Rotation paths and how fast each direction turns (degrees a step):
Each turn is a multiple of 5 degrees from 10 to 175, or 0.
Each row of a path follows its step; steps can be skipped.

step 0: [-17   7   0  -4  16  -9   0 -20   3  30   4  -1 -26  -1   0  13  -6  12
   1   6  24  -4  -5 -27 -13   2 -28   7   0   0  35 -16 -35 -22  15  -8
  -5   1 -21  16  10 -20  -8  -1   6  -9]
step 1: [ -3 -18   7  28   8 -20  -5   1 -34  17 -24 -13   2  -1   2  -1   5  -6
  22   1  21   3 -20  14 -32   1  10  -8   8  -2  15   9   3  -2 -12 -11
  -3 -15   2  39  20 -18  -5   5   3 -17]
step 2: [-12 -14 -30  35  -5   9 -36  -3  10  25 -16  27   7   1 -15   1  -6 -28
  -7  -3   5  -5  -6 -10 -21  -1 -27  -2  -9   8  -4  -4   2   9  28 -12
  16  -7   0  19   3  11   5  -1  21  -7]
step 3: [  5 -15  -8 -17   9  28  -2  -8   9  14 -29  -1  16  17 -16 -15 -23 -16
  34   9   6 -33  13  -1 -23   0   2   2 -10  -9   4   0 -11   5 -12  -5
   5 -16  30   7 -23 -13   8   7  -8 -21]
step 4: [  5  -3  11   4  14   7  -4 -18 -13  22  -6 -18 -10 -19  11   9 -27   3
   3  -1   4 -19  20  -1   1 -14 -21  13  18  -2 -12  -8   5  18  12  24
  11   9  31  11 -17  10 -10  -8  44 -15]
step 5: [-13   7  -5 -12  10  25 -17 -23 -13   6  14 -10  -5  -3  22  10   2   4
   5 -29  19  -7 -26  21 -26   7  -2   6   8   1  -8  16 -23  -8   0  33
   9  -6   4  14 -36  -4  19  -4  -9   4]
step 6: [  5 -15  -8 -14  31 -16 -21 -17   0  23  23 -20 -18  -5  -7  -9  21   7
  21 -33   0   2  -5   5 -21   1  -5  17  -4  23   6 -29 -15  -6   1 -20
 -11  11   7  -2  -2  16  -7  -1  22   0]
step 8: [-12 -29  -1  33   1   4 -25 -15   1  27  -8 -10   9  -7 -26  18   8  11
  15 -13  12  12  25  -2   3  12 -13   6  -2   0  16   6 -12 -21 -12   7
   9  11  -5  16  19 -21   3  29  10 -21]
step 9: [-24 -13 -13   6  -9   6 -24  21   1  15   1   6  22   0   5 -14  10 -21
   3   9  38 -32  13  18 -18 -19  -3 -30  -4   8   6  -2   3   0  -9   9
   4   2   6  23   3  22 -11  10   1 -24]
step 10: [  1  -4 -15 -25  -7  30 -14  -9  -6  23 -10  -2  -8  -8 -17  13 -19  -4
   7   9   8 -46  -6 -18   5  -5 -19   7   7  -3  29   6 -24   6   5 -12
  25   1  -3   4  13  12  19   2  20  -6]
step 11: [ -4   7  -6 -14  34   2  -1  -5 -23  18 -17 -22   0  14  22  -3  -6  21
   0  11  31 -28 -21  12   1  -7  -4  -3  13  -6 -10  -8  -7   5   6  -9
  -2  -7  27  22  -5 -30   0   9  11 -19]
step 12: [-20  -6 -15   8  23  -9 -10  -6 -16  27  -6  -7 -31  -2  15   0  -7 -13
  18 -11   7  11 -26 -17 -10   5 -26  16   4  13   3  14   5  -8  13   8
  19   4   6  32 -15  13  12 -27  13   3]
Speeds:
[  6  -8   0   5  -4  -7  -1   4   1  -3   0   3  -9   4  -3   0  -7  -3
  -3   0  -7  -3  -7   6   8  -5  -5  -9   2   6  -4  -3 -11  -2  -6   5
  -4   3   2  -3  -2  -4   2  -2  -4  -2] : 0
[-8  2  6  5  3  2  7 -6  6  5  0 -3 -2 13  4 -4  1  6  5  4 -4  2 -1 -8
  6  3 -3 -5 -6 -2 -4 -1  0  2 -2 -2  4  3 11 -6  2 -1  5  0  1 -6] : 90
[-4 -5 -4  6 -7 -5  2 -6 -2  1 -4  4  4  1 -7 -6  0 -7  0 -1 -3  7  3 -3
 -5 13  1 -2 -1 11  2 -1  4  6  1 -2 -3  6 -1  3  2 -8 -6  3 -5 -1] : 60
[ -3  -2  -2   0   0   0   6  -2   0   1   3   5  -9   3   0  -4  -4  -4
 -10   0   7   0  -2 -10  -3  -2   5  -7  -1  -4   0   3  -1  -7   5   2
  10  -1  -4   0 -12   4  -7   6  -6   2] : 155
[  3   1  -9  13  -3   3   5  -5   2  -1   7  -1   5  -1  -1   4   1   3
   5  -3   0 -12  -7  -8   4  -1  -4  -3   3   1   3   2   7   1   2   5
  -6  -2  -4   0  -2   2  -2  -9  -1   6] : 140
[  5   3  -2 -11   1  -1   4  -4   9  -5  -9  -2  -4   1  -6   4  -7   4
   1  -1   0  -4   0  -3   5   0   1   2  -1  -7   3   1   1  -2   6  -3
  -7   5   3   1   1  -9 -14  -2   3  -7] : 100
